Each named move below is a turn or a mirror, shown by a few rows before and after it. Which moves, in which order, take the first row of each later pair to the second? The first pair is answered.
j121:
2, 8, -6, -3, -7, 12, -3, -9, -25, 31, 16, 2, 10, 5, 12, 1, 3, 1, 3, 16, -11, 5, -11, -2, 9, -13, -9, 22, 18, 10, 1, 15, 1  ->  1, 9, -7, -2, -5, 15, -3, -11, -23, 31, 16, 2, 10, 4, 14, -3, 5, -1, 2, 13, -11, 6, -9, -2, 9, -11, -10, 21, 19, 7, 1, 14, 0
1, 4, 15, 0, -17, -3, -10, 7, -9, 21, 17, -5, 5, 3, -2, -6, -14, 12, 6, 18, -16, -8, 2, -6, 14, 13, -2, 15, 4, -5, 23, -2, -10  ->  2, 1, 15, 0, -18, -3, -10, 8, -11, 22, 16, -5, 2, 1, -1, -4, -14, 13, 6, 20, -13, -8, 3, -6, 13, 10, 0, 13, 5, -4, 22, -2, -10
4, -15, -1, -11, 1, -6, -14, -6, -6, 4, 8, -13, 7, 5, -16, 13, 2, 2, -2, 3, -2, -7, -7, -6, -15, 12, 5, 21, 9, 10, 7, 15, 4  ->  -9, -7, -7, -13, 9, 7, -15, -14, 2, 2, 3, -16, 16, 3, -3, -7, 9, -11, 9, 2, -16, -9, -10, -9, -5, 13, 0, 13, -1, -8, 14, 10, -9
j633:
-20, 4, 14, 1, -17, -12, 15, 0, 4, -12, -15, -16, -10, 9, -1, 21, 11, 13, -4, 1, 12, 1, -4, 12, 12, 6, -14, -30, -19, 7, 9, -22, 16  ->  -24, 6, 8, 2, -17, -14, 20, 2, 3, -6, -17, -8, -14, -1, 1, 18, 9, 12, -7, 6, 15, 0, -5, 13, 15, 3, -16, -31, -19, 4, 2, -20, 17
6, 3, -8, -11, 6, -16, -14, -4, -2, -5, -5, -4, 12, -2, -10, -5, 0, -12, -8, 7, 5, -9, 5, -1, -6, 15, 18, -1, 0, -12, 2, -6, 5  ->  5, 2, -12, -11, 4, -16, -13, -4, -5, -2, -8, 0, 13, -8, -7, -7, -3, -11, -10, 9, 6, -8, 5, 0, -6, 10, 17, -1, 1, -13, -4, -5, 8
-1, 22, -8, -2, 12, 11, 9, 7, 3, -18, -5, -13, 23, 2, -3, -14, 8, -7, 13, -12, -9, 0, 0, -12, 6, 10, 12, -20, -14, -14, 0, -27, -8  ->  -5, 25, -12, -2, 10, 5, 12, 6, 4, -16, -9, -4, 19, -5, -6, -19, 3, -8, 8, -10, -7, 3, 2, -12, 9, 9, 10, -21, -13, -16, -4, -26, -9
-14, -6, 22, 15, -18, -16, 32, 7, 19, 10, -1, 37, -29, -9, 8, 4, -12, 23, -13, 1, 1, 15, 1, 22, 13, -19, -37, -6, -1, 14, -14, -1, -14  ->  -8, -3, 23, 16, -20, -2, 34, 9, -6, 11, 5, 26, -20, -2, 21, 0, -16, 24, -6, 2, 4, 16, -2, 28, 12, -29, -34, 2, 9, 18, -20, 7, -3
j316:
-9, 17, -28, 6, 1, 1, -12, -2, -7, 0, -11, 0, -11, -23, 18, -29, 19, -24, -8, -5, -1, -10, 0, -16, -8, 31, 2, 4, -7, -19, -10, -11, -8  ->  22, 10, -8, 18, -10, 0, -3, 17, -30, -13, 10, -26, -14, 8, 13, -3, 11, -2, -5, -11, 16, -7, 1, -6, -29, 15, 8, 19, 7, 19, -6, -7, 19
-20, -1, -17, -16, 2, 6, -13, -24, 3, 19, -1, 9, 8, -26, 15, -11, -5, -8, -8, 15, -6, -8, -4, -9, 0, 15, 0, 5, 12, -16, 3, 17, -17  ->  6, -3, -8, -6, -1, 13, -16, -9, -26, -1, 11, -20, 19, 1, 10, 0, -7, -4, 3, 10, 7, -12, 0, -8, -19, 1, 23, 14, 28, 9, 6, 12, 15
1, 7, 4, 13, -12, -11, 33, 5, -8, 12, -5, 20, -23, -14, 2, 7, -9, 16, -6, 8, 18, 14, 11, 19, 5, -19, -20, -3, 0, 9, -26, 2, 19  ->  -15, 20, -26, 4, 4, -2, 10, -4, -7, 10, -18, 20, -3, -34, 10, -17, 1, -14, 5, 10, 3, 5, 12, 7, 10, -13, 0, -18, -3, -23, -27, -9, 9
2, 5, -16, -3, 15, 18, -23, 3, -10, -9, -3, -4, 0, 8, -7, -1, 1, -14, -6, 4, -4, -3, 5, 1, -14, 20, 15, -6, -1, -11, 13, -8, 2  ->  13, -3, 7, 2, 2, 10, -5, 11, -8, -7, 7, 0, -16, 23, -11, 18, -6, 11, -15, -1, 5, 3, 2, 15, -17, 15, -3, 3, 0, 14, 15, -1, 8
j512:
5, -24, -9, 22, 7, 12, -12, 24, -13, -2, -22, -8, 60, -1, 8, -23, 0, -14, 8, -7, -1, -9, 18, 7, -17, -15, 2, -20, 9, -14, -12, -8, 17  ->  -15, -29, -5, 6, 4, -7, -14, 1, 31, 14, -31, 26, 35, -21, -6, -21, 6, -9, -11, -5, -12, -8, 10, 8, -3, 6, -22, -19, -4, -33, -2, 0, -19
-15, 0, -10, -4, 4, 5, -1, -13, -6, 14, -5, 4, 7, -9, 2, -9, 2, -17, -2, -4, -4, 0, -1, -1, 2, 2, 9, -6, 5, -14, -8, 4, -12  ->  -9, -12, 4, -8, 1, 0, -10, -19, 3, 10, 1, -1, 1, 2, -6, 3, 4, -8, -3, -6, -4, 3, -7, 1, -6, 13, 3, 5, 9, -3, 9, 11, -18
-11, 27, -7, 1, -7, 4, 9, 11, -1, 9, -7, 18, -8, -2, 2, -2, -15, -9, -1, 11, 11, 7, 11, 8, 17, -23, -2, -15, 7, -7, -18, -10, -11  ->  -7, 10, 12, -8, -9, -9, -3, -5, 18, 9, 2, 12, -18, 10, -17, 20, -9, 7, -12, 9, 4, 7, 2, 8, 15, -4, -11, 3, 5, 2, 8, 2, -26

(2 to 4 moves a pair)
16, -20, 21, 8, -5, -8, -21, 8, 29, -19, 6, -18, -29, 10, -15, 19, -15, 14, -4, -18, -6, -6, -24, -14, -5, -11, -21, 14, -13, 1, 13, -7, 5  ->  3, -24, 11, -3, -10, -4, -22, -11, 21, 12, 9, -3, -24, -8, 1, 12, -19, 11, -10, -3, -9, -13, -36, -12, 1, -9, -28, 29, -2, -15, 4, 19, -10 | j316, j633, j633, j512
-15, 2, -10, -1, 0, 16, 24, 7, -26, 2, -14, -1, 0, -2, 25, -15, 9, -8, 21, 6, -5, 2, -1, -7, 13, -31, -14, -26, -9, -20, -21, -15, 5  ->  -10, -17, 17, -5, -12, 0, 31, -5, -5, 9, -5, 9, -26, 9, 13, 11, 8, 19, 2, 5, -6, 7, -10, 4, 14, -19, -44, -6, -5, -3, -7, 5, -14 | j316, j316, j512, j633
-16, -19, 17, -7, 1, 14, -28, -27, -9, 10, 8, 0, 14, 15, 19, 15, -20, 16, 7, 0, -12, 3, -36, -3, 1, -5, -13, 14, 4, 4, 23, 31, -1  ->  -12, -22, 21, -7, 3, 7, -30, -28, -3, 2, 9, -4, 12, 20, 12, 22, -17, 19, 5, -6, -11, 3, -36, -8, -2, -2, -11, 11, 0, 10, 28, 27, -1 | j316, j633, j316, j316
5, -16, -17, -3, 7, -29, -9, -1, 0, 21, -5, 17, 1, -29, -2, 7, -8, 4, -15, -3, 32, -4, 8, 25, -19, 11, 1, -7, 22, -3, -17, -3, -2  ->  11, -16, 14, 13, 3, -7, 16, 7, -10, 6, 15, -7, -6, 10, 16, 9, -6, 21, 0, -16, 27, 9, -1, 43, -13, -4, -28, -1, 15, 19, -1, -6, -6 | j121, j316, j121, j316
8, -8, 9, -15, -4, -14, -7, -8, 12, 10, -3, 3, -11, -3, -16, 19, -3, 8, -11, -1, 4, -3, -7, -2, -2, 17, -5, 15, 5, -1, 13, 14, -10  ->  12, -5, 20, -6, -7, -2, -2, -2, 3, -1, 6, -13, -8, 19, -6, 18, -2, 14, -1, -6, 1, 0, -8, 0, -4, 10, -10, 18, 3, 12, 19, 11, -9 | j121, j316, j316
6, -32, 6, 5, -11, -16, -10, -10, -5, 3, -5, -4, -15, 17, -13, 26, 14, 18, -21, -7, -4, 4, 13, 2, -5, -6, -1, 27, -2, 4, 15, 10, -2  ->  -10, -25, 4, 11, -13, -10, 15, -5, -3, 13, -14, 14, -23, 4, 2, 11, 9, 19, -22, -5, -4, 9, 17, 12, 15, -20, -21, 15, -14, -1, -3, 6, -8 | j512, j633, j316, j633
-12, -10, 4, -3, -2, 22, -5, -14, -7, 14, 13, -7, 9, 11, 21, -3, -2, 0, 10, 7, -12, -4, -21, 7, 12, 8, -10, 19, 4, -8, 12, 19, -19  ->  -5, 0, -18, -1, -1, 15, -9, 0, -31, 13, 3, -5, 21, -7, 16, -8, -7, -13, 10, 17, 5, -8, -7, 1, 1, -2, 22, 6, 14, -11, -11, 10, 9 | j121, j512, j512, j316
-5, 6, -35, -8, 4, 2, 4, -2, -17, 7, -22, 7, 10, -16, 4, 8, -9, -7, -7, 15, 25, -12, 12, 10, -3, -15, 14, -7, 3, 0, -30, 34, 12  ->  -7, -2, -30, -17, 3, 3, -5, -15, -16, 16, -15, 5, 13, -11, 3, 11, -3, -5, -9, 19, 19, -16, 6, 6, -5, -6, 10, 7, 9, -4, -21, 46, 0 | j512, j633, j316
4, -2, 1, -2, -4, 25, 14, 15, -4, -2, 13, 16, -3, 22, 10, 12, 8, -5, 10, 9, -17, 17, -12, 21, 4, 6, -11, 24, 23, 7, -3, 4, 27  ->  -10, 1, -7, -10, 2, 20, 12, 3, 22, 2, 2, 32, -9, 6, 7, 5, 15, -12, 6, 9, -29, 15, -12, 14, 15, 17, -19, 17, 11, -12, 1, 0, 7 | j633, j316, j633
-15, 5, -14, 5, -6, 8, 16, 9, -6, 3, -17, 2, 18, -14, 13, -40, -18, -17, 7, -6, -2, 9, 4, 21, 5, -18, 2, -12, -12, -29, 0, -4, 3  ->  9, -17, 26, 4, -21, -2, 22, 8, -1, -8, 6, -14, 2, 23, -6, -1, -21, 16, 0, -15, 4, 16, -3, 31, -8, -11, -14, 17, -7, 9, 24, 8, 5 | j633, j512, j316, j316
15, 18, -7, -3, -1, 15, 4, 22, -2, -3, 8, -2, -3, 7, 20, -18, -4, -21, 8, 4, 21, -9, 15, -3, -20, -30, 6, -2, 10, -6, -16, -2, 33  ->  22, 2, 15, -11, -9, 11, -4, 7, 1, 7, 23, -6, -7, 23, 17, 2, -3, 1, 3, 10, 19, -11, 0, -1, -22, -14, -10, 27, 19, 8, 1, 23, 20 | j512, j633, j512, j512
-10, 0, 4, -2, -11, -16, 23, -1, 14, 13, -10, 25, -19, -14, -3, 17, -5, 3, -23, 1, 1, 4, -2, 7, 1, 12, -5, -4, 1, 1, -3, 6, -15  ->  -15, 2, 2, -8, -1, -1, 6, -13, 20, 7, -6, 8, -5, -4, 4, 9, 7, -6, -8, -3, -20, -3, -11, -1, 2, 25, -4, 2, -4, -13, 22, 10, -32 | j121, j512, j316
9, -4, 10, 3, 9, -5, 17, -2, 15, -14, -1, 7, -12, -4, -7, 5, 9, -5, -3, -23, -6, 4, -6, -9, 16, 5, 23, -3, -10, -3, 3, -17, -21  ->  19, 0, 8, 10, 5, 3, 18, 9, -14, -15, 5, -7, 0, 5, 2, 4, 4, -4, 4, -22, 5, 1, -2, -6, 5, -6, 32, 2, 3, 8, -6, -16, 0 | j633, j512, j512
-4, 5, -4, -2, -22, 21, 5, 2, 7, 5, -3, -33, -1, 13, 1, -17, 1, 16, -14, 9, -5, 9, -27, 14, 33, 12, -9, 8, -17, 19, 12, 8, -31  ->  4, 9, -8, 7, -24, 26, 15, 13, -7, 4, -4, -35, 1, 11, 10, -23, -5, 13, -9, 8, 3, 13, -20, 17, 33, -3, -4, 0, -12, 26, 2, 2, -17 | j512, j512, j316, j316
-2, -4, 3, 28, 7, 29, 35, 30, 1, 24, 18, 9, -26, 17, 27, -29, -8, 0, 26, 2, -3, 8, 15, 6, 3, 0, -18, -2, -8, -2, -16, 4, -20  ->  -7, -8, -27, 3, 23, 8, -10, 12, 25, 29, 4, 17, -14, -13, -6, -27, 3, -23, 15, 14, -10, -7, 15, -18, -10, 33, 15, -2, -3, -32, -5, 5, -33 | j316, j512, j121, j316
-13, -8, 10, -3, -11, 4, 6, -8, 7, 11, 1, 13, -12, 0, 22, -3, -7, 12, 0, -1, -11, 10, -11, 2, 16, 7, -27, 15, -8, -9, -4, 12, -27  ->  -3, -3, 1, 2, -2, 24, -13, -4, -17, -7, 8, -20, 12, 21, 29, -10, -1, -5, 22, -1, -14, 5, -11, -7, 4, 3, -4, 16, 1, -11, 8, 5, -12 | j512, j121, j316, j316
9, 22, -26, 5, 17, 3, -8, 18, -3, -35, -16, -4, 10, -8, -11, -17, 7, -28, 15, -14, 1, -2, 15, -14, -7, -13, 36, -38, -14, -7, -9, -39, 24  ->  28, 13, 3, 17, -1, 11, 15, 31, -26, -35, 4, -18, 1, 26, 0, 1, -3, -1, 15, -18, 12, 8, 9, 4, -13, -30, 18, -21, -5, 28, -8, -25, 41 | j316, j316, j512, j512
-15, 7, -23, 0, -2, -4, 2, 3, 2, 7, -10, 5, 6, -13, 1, -8, -1, -8, 2, 10, -1, -5, 7, -8, -1, -6, 18, -15, 3, -7, -11, -9, 6  ->  1, -7, -5, -1, -11, -18, 7, 5, 6, 7, -2, 5, -7, -2, -12, 15, -4, 12, -11, 9, 9, -4, 4, -1, -8, -3, 12, 4, 10, 15, -4, 4, 10 | j121, j316, j512, j512
0, 3, -5, 3, 1, 0, -9, 22, 10, 1, -8, 4, 6, -5, -10, 4, -4, -2, -2, 3, 0, -5, 17, -12, -15, -6, 18, -10, -6, -10, -10, -8, 17  ->  4, -2, 2, -1, -3, -8, -4, 21, 15, 8, -8, 12, -2, -6, -14, 13, -8, 6, -12, 4, 6, -3, 16, -10, -15, -5, 12, -3, -2, -2, -10, -2, 15 | j512, j316, j633, j316
0, 12, 0, 0, 5, 3, -15, 4, 0, -22, 5, -17, 11, 9, -6, 1, 9, -9, 12, -8, 9, 4, 0, 0, -7, -4, 20, -2, -3, -4, 14, -5, 1  ->  9, 1, 14, 1, -5, -10, -4, 6, 6, -12, 9, -7, -7, 9, -14, 16, 2, 10, -4, -7, 16, 9, 2, 9, -9, -5, 6, 4, 0, 12, 12, 3, 4 | j316, j121, j316, j121
15, -2, 2, 10, -2, 6, 24, 11, 1, 2, 5, -23, -3, 1, 13, 8, -11, 2, -11, -18, -5, 3, -3, -8, -9, -18, 10, -6, 15, 6, 6, -11, 18  ->  17, -4, 2, 5, 4, 0, 12, 4, 9, -3, 6, -28, -1, 1, 3, 14, -8, -2, -12, -19, -7, 0, -4, -15, -15, -7, 15, -2, 16, 2, 17, -9, 15 | j512, j512, j316, j316
-4, -5, -19, -15, 8, 5, -8, -1, 19, -4, -7, 3, -1, 7, -1, 0, 7, -8, -1, -7, -10, -2, 13, -13, 0, 4, -3, -11, -6, -18, 12, -18, -18  ->  -3, -4, -18, -11, 9, 10, -6, 2, 11, -11, -4, -7, 6, 15, 2, -1, 11, -8, 5, -8, -10, -1, 12, -14, -2, 1, -2, -11, -6, -14, 14, -21, -14 | j316, j316, j121, j316
14, -3, 11, 6, -12, -8, 10, 12, -11, -3, 7, 4, -11, 8, -4, 8, -6, 8, -4, -4, 14, -1, -3, 6, -9, -10, -1, 7, 7, 24, -8, 10, 17  ->  17, 2, -2, 3, -6, -6, -1, 16, -17, -11, 4, -5, 2, 5, -8, 2, -2, -3, 0, -3, 11, -6, 2, -2, -13, -10, 18, 0, 8, 18, -8, 4, 22 | j512, j512, j316, j316
3, 11, -16, 13, -5, 27, 7, 5, -39, 1, 3, -21, 28, 12, 35, -15, -4, -1, 24, -1, 2, -6, 1, 3, 3, -26, 18, 5, 10, -7, -17, -3, 19  ->  1, 1, -31, -5, -5, 2, -14, -7, -32, 18, -6, 1, 26, -15, 15, -8, -9, -4, 8, 14, 10, -15, 2, -7, -4, -8, 36, 14, 24, -20, -25, 13, 16 | j512, j121, j316, j633
